Where one turn sends some rows of the set: a few examples, then the rows asked:
z_624: [  4.4   6.1  17.1 -18.7  11.8   5.0  22.5 -24.2 -11.1 -10.0   0.4  16.1
  -3.7 -13.5  12.7  16.1  -1.9  19.7 -23.9   5.7  18.8  20.5  -1.8  -9.4
 -21.3  22.7  27.0   3.1 -19.1]
z_924: [ -6.4  -5.2  16.7 -24.0   6.5  -6.0  15.5  -0.7  -7.2   3.0  19.9   1.3
  -2.5 -20.8  16.7   6.5   5.8   6.1 -26.3  -2.6  10.3  29.3  -6.0  -3.2
  11.2  22.0   7.1 -13.0 -47.6]
z_234: [-10.8 -10.4  18.4 -17.2 -18.0  -1.2  33.8  -4.3  -6.8  16.2   1.4  -6.3
   1.5 -28.9  -5.3  15.1  -1.6  -8.7 -26.5   4.4  -4.4  14.1  -5.5  -2.8
   6.7   5.1   9.6 -46.0 -23.3]
z_357: [ -2.9  -2.5  10.8  -8.3  -6.2  16.5  30.3 -25.4   7.3  -8.3 -18.1  19.4
  15.2 -39.0   4.4  25.0  -3.8   7.2 -11.2   4.1  -2.2   7.7 -11.7  -9.3
 -13.6  11.8  24.6 -31.3 -11.2]
z_939: [-36.2  -1.4 -25.5   5.3  17.8 -17.3   0.6  -3.7  21.1  -8.3   5.8   7.2
  -7.9   2.9   8.0 -26.0  -3.4  30.2   9.8  25.3   1.2   7.1   6.9  -7.5
   0.4 -16.2   3.5 -20.3  -1.4]
z_70: [ -2.0 -11.6  -1.2   4.5  20.5 -31.8   5.9  20.9   4.1 -12.3 -16.2  -7.9
  -4.4 -18.8  -8.3 -22.9  30.4   6.1   6.5  -8.5  15.9   6.9  -6.5 -30.8
  30.9  -6.1 -24.6 -14.3 -11.8]
z_438: [ 26.0 -27.5  -0.2  15.6   0.8   0.2   4.5   1.9 -15.7   4.1  39.4 -26.4
   1.1 -20.5  22.3   2.2   5.3  -8.9   0.2 -14.4   9.2   6.3   2.2  -4.5
   8.8 -11.8   7.0 -15.8  -6.2]
z_600: [ 15.3  -8.5  -6.6 -25.3 -12.2   0.4  11.4  46.3   0.7  13.7  -7.4  -6.5
  -2.7  -3.9  -4.7  23.1  -5.1  -7.6   0.6 -23.9  -5.7   6.8 -17.5 -14.8
  -9.9  13.1   3.3 -30.5  -1.7]
z_895: [  6.5   2.7 -13.2  -8.7  15.0 -10.9  -1.4 -10.6  -1.1   7.8 -24.0   3.4
  -8.0   8.1  12.1 -20.1 -30.7   7.3 -21.3  31.7  16.1 -21.4 -16.7  -1.2
   6.6 -24.6  16.5 -26.8  -7.3]
z_847: [-23.8   0.9 -14.9  -8.0  13.5  19.6 -12.4  -6.3 -10.8 -12.4 -14.0  39.1
   4.7   6.3 -18.0 -14.6  -3.5   1.1  14.9   1.2  -3.2 -20.2   0.5   2.5
  12.9   6.2  19.7 -24.4  21.5]
z_185: [  4.3  -0.8   0.7  14.2 -14.8 -10.0   7.3  10.3  -1.0 -26.7 -16.6   5.4
  24.8   3.6   0.9  12.4  12.5 -26.9  -2.6  19.4  13.9  32.7 -20.3 -10.6
  30.7  13.9 -12.0   1.4  24.0]
z_449: [  9.6 -17.6 -15.4  12.7  -9.6  14.3  23.6 -13.8  -1.1   6.4  15.6 -11.7
  11.3 -10.2   4.3  16.9  20.6 -28.6  -6.3  -9.4  19.6 -14.1 -32.7   4.7
   6.4 -22.0  17.6 -21.5  -2.5]
z_781: [  5.5  -2.5 -16.4  -8.2  -2.9   7.7   0.7  19.8  30.7  18.4   0.4  12.4
  19.0 -12.9  -4.4  29.3  -9.8  12.3   0.2 -15.3   4.1  -4.6   3.8 -23.5
 -23.0  -9.5  30.0 -21.7  -6.1]
z_131: [ 28.0  -7.8   9.4 -11.1 -17.8   4.7 -27.3   4.3  13.6 -24.7  -7.7  12.7
  10.2  -2.2  14.4   3.7  -5.8   6.4  -0.7  47.2  17.8  -3.1 -16.2   9.7
  25.2  15.7   1.5 -15.1 -13.3]
z_629: [ 25.3   0.0 -11.8 -24.8  13.1 -11.2  -6.6  -1.4  30.1  -5.0   7.5   3.6
  11.6  -4.5   4.0  11.4   5.6  26.7 -41.6 -15.0  19.5  -3.8   0.6  -5.5
 -13.1  -7.9  28.9  -8.0   4.2]
z_610: [  6.3   7.3  14.6  -3.3   9.7 -32.3   4.0  12.1   3.0 -22.1  -1.6  11.1
  15.9   8.7 -16.0 -27.1  35.6   1.2   3.8  15.2  24.7   3.5  24.1 -17.8
  -5.5   6.0   3.4  10.2   3.0]
z_223: [-15.0  -6.7   1.7  11.7  -2.8   1.2  -5.2   5.5  -9.1  -1.7 -10.3  18.0
  -2.5   1.4 -20.2  10.0   5.0  -4.5  -4.4  -7.3  11.1 -15.4 -13.2 -17.5
  61.9   8.8   2.6 -32.4  20.5]
z_114: [  4.6  -9.6  28.6 -17.5  -8.0   0.2 -20.4   4.8  -7.9  -7.6  -3.8   7.1
 -15.7   8.2  17.1  17.6   5.9 -32.8  -0.1  12.0  19.5   9.7  14.5 -28.5
  12.6  12.5  -5.7 -17.5  26.6]
z_194: [  9.0  -2.0  -9.8  -9.3  30.0 -10.1  -9.7  -9.2  20.3 -15.0 -17.5  20.4
  32.2 -22.2 -33.6  -9.9   3.3  -0.6  25.5  19.1  16.5   5.5  -4.2  -7.6
   0.4  10.3  -1.3  -6.5  13.5]
z_725: [ 24.1  -3.8   3.9   0.3   5.5  -5.2   9.6   0.8  -3.4  -6.3  46.8  -6.7
  -2.6  -2.5  28.0  -3.7   5.0  15.6  22.5   6.0  13.0  -9.0  -4.4   0.0
 -17.1  22.7  21.1 -14.7  -1.7]
z_599: [ 13.3  -2.5  -0.8  16.8   9.5 -14.0  -6.7   0.5  10.8 -27.4  -0.8 -16.0
  11.5  -1.3  -5.5 -18.7  -3.4  13.3 -20.1  40.6  -2.8  30.4  -7.2  12.6
  18.1 -15.9  -5.5 -15.3  11.0]
z_622: [-12.0 -10.2  -3.9  17.0   4.7 -13.5  12.5   9.6   5.3  -2.6 -28.7 -12.0
   3.6   5.8 -53.6  -0.7   8.4   1.5  15.2  14.9  15.3  -9.9 -10.3  -4.5
  11.3  -8.0   0.6 -23.7  -2.6]
z_115: [ 25.8  -6.6  -3.4 -30.1  -4.4 -13.0  -0.7  30.3  11.0 -21.6   2.4 -11.2
   3.1   5.7   9.8  10.2  20.6   9.5 -31.9 -24.2   8.7   4.1 -23.0   9.9
   3.7  20.0  10.1 -16.7 -12.4]
z_422: [-34.7  -2.8  -0.9   5.3  16.2  -0.3  -9.6   3.5  10.3  -7.7 -17.3  12.3
  -0.6   5.6  36.3   1.3  -0.2 -24.4   7.2 -11.3   9.6 -12.6   3.1 -26.6
  13.8 -16.5  17.2 -28.5 -19.8]
z_494: [ 18.8  12.4  23.0  18.0   1.9  -4.0 -11.0  26.7  -9.3  -3.6  10.3  15.3
  -0.3   4.1  -0.4 -13.5  18.6  10.4 -20.8  16.8   8.7   3.0  -8.3 -26.0
  53.5  -8.0  -2.3 -10.7  -1.3]
z_46: [-41.2  -0.1 -23.1  -0.8  -3.4 -15.6  19.5   2.9   2.1  -0.3 -10.1  24.5
  -2.7   8.0   8.7   1.2   7.4 -12.1  20.4   5.6  20.4  10.6  -3.7 -33.6
   8.2  12.0  -4.0  -5.3  22.5]
z_580: [ 13.4  19.9   3.7  -4.0  23.5  13.7 -19.3  13.5  -9.8 -11.9   5.8  37.9
   5.0   3.4   3.0 -40.9   6.6  14.8  -1.9  23.1  -6.4   0.7   3.4  -9.1
   6.8 -10.7  11.0  -3.6   1.7]
z_251: [ 17.7   3.8 -16.5 -13.1   9.7   5.6  24.5 -20.4   7.0   2.3  20.7   9.0
   2.5  -8.7  14.6   7.8  10.7  -6.3  15.3   7.8  21.1 -22.3 -43.8   1.1
 -15.8  13.3  17.3 -21.9  14.2]

z_449 -> z_438
z_580 -> z_847
z_895 -> z_422
Now these:
z_924 -> z_624
z_70 -> z_610
z_600 -> z_115
z_599 -> z_939

